Each row is where one point has got to under a steady rotation. How many steps took it there?
The counts run from 0 to 844.
[120 133 107 127 106 117 114  83 149  80 100 147  92 102  91  94 111 121
 149 123  93 159 114  94 143 123  81 179 129 108 103 121 111 138 142 143
 139 185 159 128 132  79 138 148 127 104 130 103 125  99  73 122]  131
[107 137  91 131 124  97 127 119 129 149  92 137 109 111 107  69 133 104
 173 130 112 136 120  55 157 117  83 160 135 119  89 128  89 138 105 143
 124 198 115 122 111 107 113 135 115 141 130  89 142  95  78 125]  761
[106 137  93  99 123 111 113 102 151 121  86 175 108 133  95 116 185 119
 160 131 122 118 139  78 122 116  93 166 120 129  92 129 130 139 120 162
 140 171 129 102 123  83  95 148 101 134 121  67 154 107 100 140]  564
[124 119 126 119 165 111 155 127 117 155 116 145  76 104  66 103 128 129
 161 156 127 118 149 133 146 108  76 148 112 125 103 122 104 175 134 123
 136 186 138 139 116 108 126 113 116 115 102  63 125  91  96 139]  774
[122 137  82 109 129 103 121 115 146  97  88 179 138 116  98  82 154 125
 156 131 124 114 128  77 125 117  98 153 115 125  92 146 125 131 116 154
 154 185 108 109 110  95  96 137  97 157 121 109 187 118 100 128]  838
[114 120  80 124 138 100 138 107 149  93 100 157 104 103  89 100 152 127
 164 119 108 109 118  77 152 112  89 157 133  92  77 139 124 136 131 141
 157 185 119 121 124 106  97 144  79 135 125 126 151 127  81 126]  482
[122 152 100 154 123 147 147 112 136 114  84 136 120 137  81  80 106  94
 132 140 116 151 126  79 123 118  93 141 110 130  97 121  72 155 120 156
 139 194 133 124 109 123 101 112 113 134 139  87 151 105  74 149]  427
[124 149 150 104 188 120 138 121 112 120  76 180 135 148  93  87 134 130
 135 157 110  96 138 133 127 104  76 133 115 112 104 134 136 154  92 152
 150 182 102  97 101 144 112 138  83 119 117  77 144  93 124 124]  552
[110 155 130 102 155  92  99  94 154  87  87 166 111 106 101  88 162 145
 136 130 115 120 133 116 123 138  85 150 117 117 106 125 141 138 129 163
 160 173 116 100 114  68 129 159 108 119 116  71 107 102  92 123]  573
[115 128  78 112 120  99 130  98 137 132  92 192 112 132  91  89 146 120
 163 141 140 134 126  89 157  95  97 174 112 123  93 153 120 134 121 143
 141 195 107 115 109 122  91 132 117 144 113  96 180 120  99 125]  236
[139 161 120  98 142 117 120  99 140  76  62 145 158 102 132  71 130 119
 132 126 104 139 111 103 126  97  85 145 112 119 114 104 129 114 115 170
 165 201 112 111 112 126 112 146 104 149 133 103 133 104  99 131]  353
[135 134 109 141 148 132 153 124 140  76 101 143 131 113  81  73 104 111
 133 132  88 115 112  93 142 114  85 130 117  91  73 129  92 155 114 139
 150 174 132 121 127 128 105 121  80 149 135 114 178 117  90 142]  148
[137 143 128 154 164 149 163 118 135  81 106 129 115 114  58  86 110 112
 111 145 107 112 134 112 123 126  91 121 102 107  88 101  86 168 122 137
 160 175 138 133 110 121 112 112  86 141 128  79 137 103  77 160]  422
[133 160 150 129 178 147 140 108 144  74  89 142 122 123  79  83 114 111
 112 147 102 118 125 127 125 117  85 116 101 104  89 102 100 160 106 155
 156 160 145 120 119 129 122 125  86 136 131  59 146 104  99 153]  665
[134 160 161 109 167 128 121 108 110 110  94 181 129 157  88  76 108 126
 130 166 113 123 138 137 129 111  87 160 114 124 123 119 127 164  90 141
 141 174 121 107 103 118 147 141 125 116 105  46 149  79 126 127]  303
[114 140 125 132 134 127 124  90 126 120  83 170 105 137  89  80  86 117
 122 143 101 169 119 119 150 103  64 159 123 120 121 155 112 153 140 152
 134 199 125 112 107 112 124 125 129  84 118 106 140  99  84 111]  464
[125 139 125  87 145 108 124  96 154 120  71 117 109  81 123  88 142 106
 140 124  97 157 114 105 144 101  63 139 119 118  98  99 111 129 144 169
 135 186 140 131 133 107 115 133  99 131 134  73 114 100  83 137]  686
[142 161 121 122 114 136 114 112 127  68  85 146 152 131 103  67 104 115
 137 137  94 142 120  91  95 125  93 163 125 132 123 118 118 143 109 157
 150 195 129 112 110  78 139 147 123 127 127  95 148  74 104 136]  625
[114 139  98 114 158  77 119 102 133 116 104 184 116  97 104  86 147 142
 170 135 138 105 125 110 163 109  95 176 115  99  96 126 144 127 115 133
 162 204 100 122 101 124 116 156 108 139 109  99 127 120  96 116]  241
[124 147  93 113 150  89 128 118 136  89  99 183 140 110 101  83 159 136
 159 133 131  93 126  95 143 108 112 159 112 103  89 128 134 127 102 139
 170 193  97 112 104 121 105 151  96 162 113 108 155 124 104 127]  840
[148 138 128  75 157 122 134 129 120  84  87 148 153 114 108  82 142 113
 149 143  84 101 122 102 107 100  76 142 130 113  91 113 138 143 100 156
 149 173 135 110 135 108 117 140  71 150 128  91 176  91 132 131]  34
[133 157 117 139 146 137 142  96 143  90  89 157 134 131  90  98 125 104
 138 138 134 125 125 103 149  91 107 156 104 100  95  90  95 139  99 144
 159 188 131 125 113 176  97 134 113 165 127  71 141 119  92 156]  674
[141 137 144 128 169 130 138 106 138  66 102 140 118 102  82  62  83 125
 126 135  78 125 112 130 139 119  72 123 119  89  90 130 112 163 121 137
 148 176 137 128 124 118 137 127  88 124 130 108 149 106  97 124]  141
[136 155 140 108 170 133 136 115 125 106  91 181 139 159  82  95 131 121
 134 159 125 103 140 127 127  97  97 150 102 116  99 113 123 161  84 142
 143 169 122 104 113 148 107 133 100 149 113  50 175 104 131 143]  310
[133 159 135 122 150 113 108 106 136  69 105 146 120 110  97  91 141 134
 155 127 100 103 131 107 123 137  97 168 124 100 104  86 130 142 100 146
 164 176 137 119 119  85 151 174 111 129 120  69 105  82 101 138]  50
[135 155 100 111 124 123 131  97 133  96  91 193 150 135  89  82 129 125
 142 149 145 132 134 114 132  90 117 177  94 134 116 126 122 140 108 138
 157 200 115 117 105 132 100 133 132 162 106  80 186 115 112 138]  592
[126 120 124 110 180 119 159 112 131 122  92 126  97  87  97 116 148 120
 145 134 104 112 134 122 143  95  64 133 119  98  89 106 123 155 142 154
 154 191 133 134 132 138  99 124  71 118 126  87 110 107  91 135]  445
[127 117 116 107 152 109 141 121 124 151 111 120  80  87  85  79 116 114
 163 144 108 146 129 111 150 112  64 154 120 125  96 122  97 163 134 128
 115 185 152 142 130  95 143 118 113 119 116  65 134  85  95 131]  168
[133 136 105 147 155 125 155 141 127  86 111 154 123 115  62  70 114 139
 135 144 112  92 132 101 117 135  91 121 110 115  87 146 100 166 118 132
 161 184 110 120 100  93 112 111  82 138 112 118 169 107  88 138]  505
[111 149 105 161 119 136 142 122 121 125  82 142 113 140  83  75 105 103
 140 143 114 147 122  71 121 121  88 151 129 130 110 131  82 154 120 152
 134 206 115 114  96 109 111 125 119 111 130 102 134  90  73 135]  184
[122 157 132  99 163 101 112 101 152 103  74 125 129  92 131  90 151 109
 145 121 108 125 122 100 141 112  84 141 116 108  97  79 118 127 109 165
 153 183 130 124 121 123 122 154 102 149 135  63 101 100  93 142]  80
[122 120 115 101 139 126 141 102 130 127  81 168 107 129  87  83 110 110
 135 144  92 152 117 115 151  90  60 139 125 115  95 172 107 159 134 149
 119 183 125 114 126 128 104 108  98 109 123 109 188 115 105 118]  472
[132 156 100 107 140 107 119 109 144  73  79 160 161 109 121  73 146 122
 141 128 125 120 120  92 126 110 103 158 112 120 106 117 129 115 109 163
 167 199 101 114 107 110 103 151 102 163 123 106 148 113 101 134]  596
